In the data rows, the value 128 means zero.
Here are some numbered points:
31 85 225 122 161 115 122 53 104 110 78 112 72 108 99 126 142 141 168 137 206 146 96 152 122 198 109 86 186 83 125 175 0
195 177 68 130 161 144 133 136 76 178 157 79 165 164 252 61 121 118 50 58 109 214 207 85 145 162 125 98 151 128 145 114 1
190 231 24 143 164 135 83 96 147 114 138 151 155 162 211 129 79 60 57 61 102 148 143 34 90 91 67 74 87 166 215 130 2
57 47 213 112 94 109 162 153 134 122 96 141 92 90 26 159 166 177 211 201 138 68 89 210 144 132 168 176 131 89 54 129 3
112 108 145 121 113 118 142 163 150 124 129 153 117 122 89 160 146 146 131 158 115 98 114 152 111 109 147 151 124 125 109 99 4
185 177 71 122 129 135 131 163 153 129 148 133 160 134 169 145 130 99 80 102 92 122 149 106 113 92 119 125 101 150 139 89 5
138 115 119 123 116 130 152 173 147 136 139 126 138 116 107 137 142 143 141 148 99 110 134 154 148 113 158 154 123 139 97 98 6
170 157 99 159 102 128 129 113 122 116 158 118 153 152 137 122 90 131 115 138 117 111 130 94 139 97 115 133 89 164 136 145 7
74 48 216 111 112 114 145 145 116 136 97 106 105 110 48 140 192 168 194 193 155 106 97 205 148 152 166 155 154 106 71 123 8
106 148 134 152 94 102 78 24 180 25 100 178 106 139 54 192 38 104 165 157 143 44 39 64 79 69 59 97 49 165 191 179 9
154 145 113 111 153 150 133 167 114 165 137 112 144 130 174 117 144 111 101 99 111 172 164 128 136 149 148 141 143 129 131 103 10
195 156 81 138 82 136 160 190 158 144 168 140 158 151 120 150 115 138 114 137 75 75 144 112 148 60 146 172 68 147 108 97 11
81 130 140 103 167 128 95 89 136 112 96 127 102 115 163 140 144 100 114 108 157 164 106 125 84 157 97 94 150 126 161 130 12
250 236 0 151 167 150 105 111 104 142 171 93 198 181 255 83 67 79 0 21 98 197 205 18 123 117 79 94 98 165 198 117 13
207 177 42 120 142 161 147 193 139 145 154 123 176 145 201 119 120 106 51 91 82 167 169 95 123 99 151 138 112 150 146 82 14
63 93 185 106 135 123 134 125 131 117 99 143 92 103 104 140 163 147 160 156 153 123 100 166 116 147 157 129 155 109 104 115 15
180 134 100 144 87 120 144 123 118 127 172 114 161 160 130 127 90 138 115 130 99 102 149 93 159 101 127 134 80 144 132 150 16
156 122 133 147 117 129 143 129 96 161 160 97 148 131 135 83 123 148 137 129 129 153 160 135 166 144 154 138 143 118 102 138 17
129 143 123 134 135 124 126 139 161 99 110 158 119 129 115 160 147 127 115 118 113 97 124 123 105 93 118 135 117 148 144 117 18
209 240 10 150 152 131 72 67 175 60 154 151 176 184 186 154 24 61 42 74 92 105 117 0 99 27 39 72 41 194 241 159 19
158 100 117 112 103 136 192 216 118 189 152 123 151 117 130 121 172 178 137 146 85 111 163 169 180 104 202 184 133 109 58 85 20
137 169 108 111 177 141 117 140 104 144 119 118 131 129 229 108 138 91 69 55 142 196 151 120 117 145 125 103 170 121 154 95 21
151 121 117 135 94 130 152 177 141 153 149 131 165 135 105 140 150 157 152 146 95 96 131 140 141 95 155 170 112 147 94 103 22
91 76 171 111 114 127 149 161 116 173 126 126 111 105 68 121 170 160 166 155 156 119 119 179 141 149 172 162 153 110 81 113 23
157 70 148 145 20 110 206 180 146 152 167 127 164 132 5 152 122 202 222 211 80 22 122 172 188 89 191 207 76 128 39 143 24
194 179 67 145 133 147 128 119 122 157 145 106 166 157 180 99 111 113 81 108 99 145 173 78 142 113 121 120 121 155 150 116 25
31 81 222 128 156 124 95 71 98 126 78 117 61 103 89 127 155 138 179 149 180 161 101 164 125 194 126 99 180 100 122 166 26
0 114 239 97 207 115 50 39 131 44 31 165 23 105 116 165 151 85 140 132 210 157 60 132 52 185 68 43 182 97 185 148 27
156 194 61 138 123 123 91 113 211 49 121 190 142 139 119 205 69 67 99 127 88 75 87 59 71 41 72 117 57 184 197 131 28
150 99 131 150 80 113 139 115 136 118 143 154 142 133 66 127 104 164 179 163 111 62 96 125 152 100 138 154 81 138 108 157 29
66 129 170 113 192 147 64 74 98 139 86 133 88 117 162 109 152 105 114 97 187 200 131 143 102 194 99 60 199 110 154 143 30
132 110 141 143 95 106 131 128 143 122 138 150 141 134 61 147 126 137 171 159 121 92 114 147 139 137 130 149 116 141 119 141 31
237 159 47 158 73 128 167 157 116 146 201 116 194 167 147 86 71 144 101 128 79 91 149 66 162 73 139 169 66 152 150 113 32
185 196 41 135 117 125 97 137 220 66 121 185 144 149 125 194 73 76 105 131 78 63 90 64 88 35 74 127 47 185 197 122 33
130 119 122 131 81 115 138 153 173 106 137 150 134 120 69 161 130 131 158 168 101 70 102 152 118 86 135 157 94 142 123 124 34
171 176 64 157 105 126 96 103 184 92 146 165 171 160 116 166 55 102 119 136 88 66 107 47 101 53 79 117 54 173 190 149 35
238 190 41 129 129 138 151 140 95 155 192 96 193 168 227 81 81 115 55 82 110 155 187 72 165 109 124 135 98 146 139 119 36
176 106 68 160 45 117 196 132 129 139 184 112 170 149 66 124 98 176 164 166 102 46 132 125 174 89 161 187 51 129 89 133 37
New points follow, each followed by the number of its nearest point above.
78 137 155 97 210 145 109 107 88 148 86 126 91 98 203 107 185 108 95 74 186 232 147 143 102 204 139 87 209 100 142 110 30
95 106 171 129 136 118 132 138 132 134 127 128 103 110 103 122 155 134 156 156 150 122 108 166 125 135 129 142 139 120 108 137 15
208 163 45 129 102 124 156 178 164 145 171 146 183 165 126 140 94 118 106 128 64 99 162 105 139 61 134 151 80 173 115 118 11
107 73 178 122 81 118 166 178 128 150 128 121 122 107 64 127 172 168 187 174 114 95 126 180 159 142 180 179 136 125 73 113 23
190 188 63 135 162 145 125 117 80 154 157 71 174 156 238 80 101 103 46 57 151 176 187 74 133 148 120 101 130 144 156 108 1
72 120 188 113 190 130 93 52 65 112 95 95 96 137 183 89 137 113 114 87 190 210 132 121 126 205 107 60 191 95 150 154 30
119 126 132 129 123 94 115 120 155 102 111 158 115 110 122 163 119 121 138 129 118 91 84 117 106 106 121 119 118 130 140 135 18
14 118 182 109 167 108 62 51 170 36 49 164 54 93 70 190 123 88 154 150 185 125 34 131 58 143 77 78 150 131 169 154 27
118 159 100 121 168 140 121 144 121 145 131 133 119 115 191 119 149 97 83 77 131 170 131 113 113 136 120 99 148 117 149 91 21
125 127 121 106 141 141 167 187 102 185 137 85 129 116 166 101 180 130 104 112 129 172 178 166 143 159 167 142 182 108 101 90 10
116 94 151 141 77 105 127 148 195 105 129 163 114 115 23 166 125 127 192 177 95 42 72 148 114 81 122 154 83 146 110 144 34
209 164 60 154 75 117 113 87 173 77 161 154 160 168 112 154 49 104 115 122 77 63 109 59 119 73 83 125 64 185 175 154 35
237 171 40 144 76 137 177 155 107 158 207 110 206 159 162 96 79 141 93 104 93 98 185 82 182 76 135 164 53 159 129 125 32
66 38 216 122 64 113 174 157 130 123 112 139 101 85 0 169 188 187 227 220 118 49 81 209 143 116 170 189 113 105 51 132 3
66 82 187 115 125 122 123 130 151 114 105 134 88 100 67 170 153 142 173 144 154 111 105 175 121 150 143 138 145 113 105 123 15
102 139 125 115 153 151 116 128 125 135 99 137 115 115 168 133 151 107 106 105 139 155 123 127 86 149 120 111 150 121 132 113 12
185 170 67 137 123 150 135 170 159 132 145 140 161 136 165 140 117 112 88 115 91 95 137 96 124 71 129 153 75 139 134 89 5
71 103 170 125 155 117 137 132 144 114 97 145 98 84 110 139 153 134 145 148 140 120 89 155 121 141 137 123 147 114 113 108 15
154 154 87 160 101 129 109 99 176 83 150 167 142 151 86 158 62 113 140 138 96 57 89 75 119 68 80 126 57 156 165 157 35
235 209 16 136 133 136 140 137 96 158 179 100 196 170 239 80 64 126 56 63 100 164 198 49 143 95 116 130 91 150 177 125 36
255 182 35 141 130 163 170 164 81 176 190 85 217 171 237 67 94 126 47 51 93 167 218 77 175 120 133 146 104 148 134 114 36
128 85 161 123 115 133 145 180 111 179 136 114 115 105 94 108 179 170 158 139 120 130 152 205 154 155 180 159 164 104 67 109 23
136 141 137 129 90 128 152 170 164 118 132 159 140 123 83 176 134 157 159 178 94 72 112 141 130 87 145 169 82 136 107 102 34
114 135 137 129 155 122 109 89 106 143 116 107 117 145 157 106 128 123 117 102 156 161 136 111 119 157 119 97 148 115 145 146 12
209 184 44 119 145 156 149 193 140 160 152 130 184 133 201 115 135 113 59 93 88 142 183 97 142 110 144 152 103 145 140 78 14
143 213 66 121 180 129 74 46 111 86 115 129 127 155 238 118 78 65 41 54 124 188 124 44 91 131 57 65 118 146 225 139 2
101 106 154 126 131 135 126 138 156 118 109 146 111 120 86 148 142 135 150 156 122 106 108 145 119 116 136 125 125 100 118 119 4
103 140 131 132 154 133 105 109 144 103 99 139 110 125 143 137 137 88 124 111 139 152 128 129 102 142 100 96 142 122 155 142 12
168 167 81 164 88 146 106 98 169 86 152 151 149 161 107 162 57 102 128 142 108 64 92 73 112 63 81 126 52 174 181 160 35
154 187 78 123 201 147 74 117 107 146 122 116 134 144 243 97 137 80 44 56 136 214 180 94 107 165 103 73 169 118 185 116 21
